One turn moves each row of this set onto another row. After a few examples, where does it send each row asked below?
Zedaz: .29  .04  .02  .16  .15  -.16  -.13  -.10  .12  .14  -.06  -.17  -.26
nulu: .26  -.07  .02  -.03  .05  .06  -.17  -.02  .05  -.07  -.12  .15  -.24
led: .14  -.03  .25  .13  -.07  -.03  -.32  -.08  .14  .13  .06  -.28  .02
Lede: .28  -.02  .15  .05  .08  -.09  -.17  .05  .15  -.13  -.09  -.03  -.31
bino: .25  -.03  .17  .03  .16  -.21  -.07  -.20  -.06  -.06  .11  .09  -.06
dibil: .06  -.01  -.03  .15  -.05  .08  -.27  -.06  -.01  .06  -.06  -.15  .14
dos: .15  .07  -.07  .07  .04  -.07  -.13  -.18  -.12  -.07  -.02  .04  .07
lafak: .17  .05  .33  .05  .05  .17  -.25  .15  .08  -.02  .04  -.04  -.04
Lepod: .14  .12  -.02  -.03  .01  -.05  -.14  -.26  -.09  .07  .01  .05  .08
Sor: .16  .10  .24  .04  .15  -.04  -.18  .16  .14  -.02  -.05  -.19  -.21
favir: .05  .09  -.07  -.01  .06  -.06  -.21  -.27  -.12  .01  .00  -.04  .02
Solen: .28  -.14  .32  .07  .00  -.15  -.23  -.18  .12  .10  .13  -.11  -.14
siv: -.01  .04  .02  .07  -.02  .03  -.35  -.16  .01  .08  -.03  -.23  .06
tavit: .28  .02  .24  .09  .07  .00  -.09  .15  .02  -.02  .14  -.08  -.24
kofa: .12  -.16  .24  .16  .02  .04  -.30  -.01  .12  .16  .03  -.22  .05
babit: .07  -.12  .24  .09  .01  -.02  -.39  -.13  .11  .11  .06  -.27  -.06
muded: .28  -.05  .15  -.03  .06  -.17  -.12  -.29  -.02  .06  .11  .10  -.10
Bipo: .06  .12  .16  -.04  .15  .15  -.18  .16  .04  .10  -.06  -.10  -.09
tavan: .18  -.16  .30  .02  .10  -.15  -.27  -.22  .05  .07  .16  -.10  -.18
Gil: .13  .15  .24  .04  .01  .20  -.30  .00  -.09  .05  .16  -.02  -.08
Dofe: .25  .02  -.06  .05  .14  .02  -.10  -.03  .11  .04  -.23  .08  -.06
Kuv: .17  -.03  .11  -.05  .13  -.18  -.16  -.31  -.09  .01  .12  .05  -.14
tosas: .19  .13  .14  .14  .06  .00  -.15  .04  -.05  .14  .17  -.22  -.24
molof: .33  .00  .00  .08  .12  -.09  .01  .03  .04  .02  -.03  .00  -.25
Nipub: .28  -.01  .06  .07  .15  -.05  -.28  -.23  .18  .05  -.22  .07  -.11
dod: .23  -.17  .36  .08  .15  -.14  -.18  -.09  .09  .09  .14  -.07  -.08
Poka: .12  .02  .03  -.09  .09  .21  -.17  .05  -.01  .07  -.10  .11  -.11
vivaz: .18  .07  .19  .00  .07  .17  -.38  -.17  .05  -.01  -.08  .16  .00
ziv: .15  .05  .14  .03  .10  .19  -.26  .04  .14  .02  -.18  .05  .07
buva: .05  .13  .04  .07  -.07  .04  -.27  -.13  .01  .11  -.02  -.18  .15

Lepod goes to -> buva
Poka goes to -> Bipo
Where do these go?
tavit goes to -> molof
Nipub goes to -> vivaz
favir goes to -> siv
bino goes to -> dos

One turn moves each row of this set onto another row. After a few examples, where does it send each row asked below?
dena: -.11  .21  -.09  .11  .06  -.06  -.11  .12  -.12  -.04  .06  .04  .14  .30  .01  .02
nuza: .06  -.01  -.10  .28  -.03  .11  -.26  -.03  .32  -.13  .15  .08  .16  .04  .18  .14
Nofel: -.14  .01  -.08  .13  -.03  .18  -.10  .14  .06  -.23  .12  -.07  .20  .24  .03  -.13
Sis: .23  -.01  -.15  .20  -.10  .00  -.12  .20  .05  -.18  -.02  -.09  .10  .07  .27  .06
lozin: .23  .04  .05  .36  -.01  .06  -.33  .06  .19  -.18  .12  -.01  .25  .13  -.05  .11
liman: .03  -.09  .02  .25  .04  .20  -.03  -.05  -.13  -.11  .21  .12  .14  .36  .07  .19
Pogad: .07  .04  .02  .10  .10  .16  -.27  -.09  .13  -.15  .32  -.12  -.15  .22  -.02  .11
zodo: -.01  -.13  -.11  .25  .03  .26  -.04  .02  .03  -.18  .26  .09  .21  .24  .02  -.03
ped: .23  .06  -.08  .23  -.05  .03  -.18  .27  .28  -.22  .11  .04  .09  .08  .06  .08
kuga: .21  -.02  -.10  .12  -.15  .29  -.26  .04  .05  .13  .19  -.05  -.03  .17  .06  .03
rava: -.11  -.05  -.03  .14  .01  .08  -.01  .07  -.11  -.16  -.07  .00  .11  .35  .05  .02
vipa: -.10  .16  -.16  .11  .09  -.07  -.04  .02  .01  -.11  .10  .03  .18  .25  .06  -.09
mube: .22  -.09  -.02  .34  -.04  .01  -.27  .08  -.04  -.10  -.14  -.02  .19  .17  .00  .14
guvu: .11  .10  -.03  .10  .16  -.05  -.06  .11  .08  -.06  .38  -.13  .08  .25  -.05  .21
Riv: .08  .01  .05  .11  -.04  -.09  -.27  .05  .12  .09  -.01  -.24  .00  .15  .18  .04
Tonu: .00  .01  .03  .26  .00  .28  -.15  .07  -.03  -.13  .37  .07  .19  .30  .02  .12
Gogin: .08  .06  .08  .12  -.03  -.06  -.30  .04  .25  .05  .11  -.24  .03  .13  .16  .02
nugof: -.07  .12  .15  .16  .01  .08  -.09  .02  -.10  -.15  .12  -.04  .12  .41  .08  .20
tisi: .21  -.07  -.09  .33  -.06  .07  -.28  .04  .08  -.17  .00  -.12  .28  .07  .08  -.02
vumop: -.09  .12  .10  .17  .05  .13  -.09  .02  .17  -.26  .26  .01  .18  .33  -.01  .05
bupo: .08  .00  -.19  .09  .14  -.01  -.04  .17  .14  -.09  .33  -.14  .12  .15  -.06  .01
sazav: .03  -.07  -.14  .08  .08  .19  -.25  -.01  .13  -.16  .21  -.14  -.12  .13  -.05  -.06
vavut: -.03  -.13  -.09  .23  -.03  .26  -.09  .12  -.20  -.08  .15  .05  .16  .27  .04  .06
Noveb: -.07  .24  -.04  .13  .11  -.10  -.05  -.03  -.01  -.10  .16  .05  .16  .32  .07  .05
bibo: -.11  .27  -.07  .12  .07  -.02  -.14  .12  .03  -.10  .21  .03  .18  .27  -.02  -.02
fuseg: .11  .01  -.08  .09  .14  -.10  .00  .10  -.10  .00  .18  -.12  .02  .28  .00  .24
Dutu: .07  -.03  .01  .09  .09  .10  -.23  -.09  -.06  -.08  .13  -.10  -.21  .28  .00  .20
torub: .28  .16  .04  .23  -.06  -.02  -.16  .11  .15  -.21  .19  -.07  .10  .15  .25  .24
zile: .23  .01  -.03  .13  -.14  .26  -.27  .00  .03  .14  .21  -.04  -.05  .22  .06  .11
bosif: .07  -.09  -.08  .27  -.04  .04  -.19  -.05  .05  -.03  -.09  .09  .07  .13  .24  .28
bida: .07  -.05  .03  .13  .02  -.09  -.24  .08  .30  .05  -.04  -.09  -.02  .13  .02  -.02
faf: .26  -.12  -.09  .14  -.05  .19  -.13  -.12  .12  .09  .10  .08  -.07  .23  .06  .07
Vod: .26  .04  .09  .35  -.03  .00  -.28  -.05  .00  -.13  .05  -.09  .23  .20  .10  .23
Kan: .10  .01  .13  .14  .03  -.13  -.25  .03  .26  .06  -.01  -.08  -.05  .20  .04  .11
Vubel: .26  .05  .00  .23  -.05  -.05  -.14  .22  .04  -.13  -.06  .06  .01  .19  .12  .28
Zugaf: .06  .11  .04  .28  -.07  .11  -.36  .05  .12  -.03  .14  .05  .10  .14  .17  .35
Leg: .26  -.08  -.07  .14  -.05  .21  -.14  -.12  .20  .07  .19  .08  -.05  .22  .04  .05
Disuv: .03  -.13  -.14  .07  .07  .14  -.21  -.02  -.07  -.09  .04  -.15  -.18  .19  .02  .02
bavo: .00  -.06  -.18  .25  -.12  .16  -.32  .16  .10  -.04  -.02  .02  .12  .02  .17  .10
rim: .06  -.08  -.23  .07  .12  -.04  -.01  .20  -.06  -.02  .14  -.15  .06  .17  -.03  .04

Leg goes to -> zile
Nofel goes to -> vumop
torub goes to -> Vubel
Where do these go?
bosif goes to -> bavo
liman goes to -> vavut
bida goes to -> Gogin
bupo goes to -> guvu
Dutu goes to -> Disuv
bibo goes to -> Noveb
lozin goes to -> Vod

